In the rows, zero is written as 128.
Each path is a new rotation, seen through one point. The rows after it are directions, each followed by how far the rotation turns it, in degrees per step (0 if it stays put).
Each turn is a multiple of 5 degrees from 10 to 175, or 0.

[136 113 121 123 114 132 136 116 124 138]
[133 120 118 142 138 135 140 139 136 134]
[115 120 119 128 124 140 111 139 122 138]
[128 112 123 113 143 116 131 131 122 130]
[131 126 132 128 115 127 145 133 115 145]
[123 141 110 133 138 124 132 141 130 139]
[122 129 124 124 132 126 110 115 113 143]
[146 127 137 119 145 122 132 125 132 140]
[146 140 124 128 118 144 131 130 119 138]
[135 127 101 127 134 128 123 122 140 131]
[130 109 130 138 130 139 120 116 122 140]
[141 117 131 119 136 137 129 144 136 134]
[130 122 110 122 117 140 130 135 112 127]
Speeds:
[131 128 125 131 141 126 133 131 129 121]
175
[122 129 126 121 134 138 134 125 128 134]
0
[130 116 125 129 125 136 127 130 133 123]
35
[120 130 121 140 128 128 127 126 133 131]
90

[110 125 115 136 125 138 122 117 120 137]
[119 131 108 146 127 134 132 127 137 124]
[111 133 112 131 136 129 136 137 119 139]
[118 141 115 130 132 134 135 141 148 133]
[109 134 117 111 130 134 131 129 129 140]
[123 129 112 120 117 138 126 125 147 130]
[117 120 107 117 122 140 130 122 118 129]
[132 124 103 134 125 141 130 136 135 126]
[124 130 112 122 141 138 137 140 116 129]
[132 136 119 123 137 144 131 145 142 134]
[121 136 126 109 137 148 130 127 125 130]
[130 125 122 125 124 154 120 124 142 134]
[123 126 119 128 132 153 127 118 116 121]
Speeds:
[124 124 129 124 130 127 126 129 116 137]
175
[126 129 134 118 124 131 124 121 134 132]
60

[126 125 119 126 114 136 130 106 129 131]
[139 131 127 118 117 142 125 118 126 137]
[145 119 135 122 122 130 126 111 126 134]
[130 116 137 128 121 138 131 108 123 124]
[132 119 133 126 121 153 128 123 127 135]
[143 109 129 125 124 136 129 122 138 137]
[129 109 123 132 118 133 137 112 136 127]
[127 125 116 125 113 145 133 117 132 135]
[143 122 121 118 116 134 122 118 133 140]
[139 120 129 125 117 125 130 105 127 130]
[129 127 132 126 117 143 130 110 121 127]
[141 121 135 120 123 144 125 121 126 140]
[140 108 137 129 125 133 131 117 133 131]
Speeds:
[132 123 122 122 128 131 124 128 124 117]
0
[132 135 137 125 129 128 124 122 119 127]
45

[146 118 123 124 129 126 129 106 132 130]
[148 128 132 129 119 120 140 116 134 140]
[138 122 145 129 126 113 121 121 134 140]
[144 122 130 134 134 112 118 114 122 129]
[146 130 114 134 127 110 131 116 132 135]
[133 120 127 123 124 111 127 116 144 143]
[141 112 134 123 129 122 121 108 133 131]
[152 126 133 132 124 123 135 113 126 131]
[142 131 136 134 122 109 129 124 133 143]
[137 120 132 128 133 108 113 115 131 134]
[147 124 116 130 129 118 128 108 129 131]
[141 125 124 125 120 117 138 115 141 142]
[138 116 144 123 127 119 123 115 137 139]
Speeds:
[131 135 133 136 130 122 123 134 121 127]
65
[127 121 131 126 134 130 118 123 124 122]
110
[123 124 129 130 119 121 131 120 122 126]
0

[121 135 138 129 123 128 109 115 124 134]
[132 135 120 125 132 132 124 125 105 119]
[126 147 126 123 140 115 126 125 130 138]
[125 136 136 134 114 130 115 116 117 134]
[128 137 117 118 133 126 124 126 110 116]
[128 145 133 129 143 123 120 122 128 142]
[128 135 128 135 109 127 122 120 112 129]
[122 136 119 113 137 121 120 125 120 120]
[130 142 138 136 140 130 120 120 122 140]
[130 141 122 131 110 120 129 125 112 125]
[119 137 125 113 138 123 112 122 125 126]
[134 139 136 139 135 135 124 123 112 135]
[127 144 121 124 117 112 130 125 117 126]
Speeds:
[123 129 132 124 136 125 123 125 138 134]
135
[126 122 126 122 134 135 122 126 124 120]
115

[134 126 125 114 137 112 138 127 125 140]
[126 112 131 129 137 137 127 130 107 133]
[134 121 127 123 141 115 139 115 127 123]
[140 115 120 137 133 141 125 126 115 130]
[133 126 123 118 142 125 124 107 135 131]
[144 121 119 127 131 133 122 134 122 144]
[119 128 131 111 144 127 125 119 125 138]
[141 120 124 123 133 120 135 138 112 136]
[117 117 129 125 144 131 135 118 119 130]
[150 121 124 129 132 120 134 122 121 121]
[126 117 122 135 141 143 125 116 129 135]
[148 128 120 116 133 121 121 120 128 130]
[127 120 124 129 138 135 123 131 124 150]
Speeds:
[129 117 132 123 119 128 128 122 129 132]
0
[137 132 133 127 129 116 130 127 133 128]
160
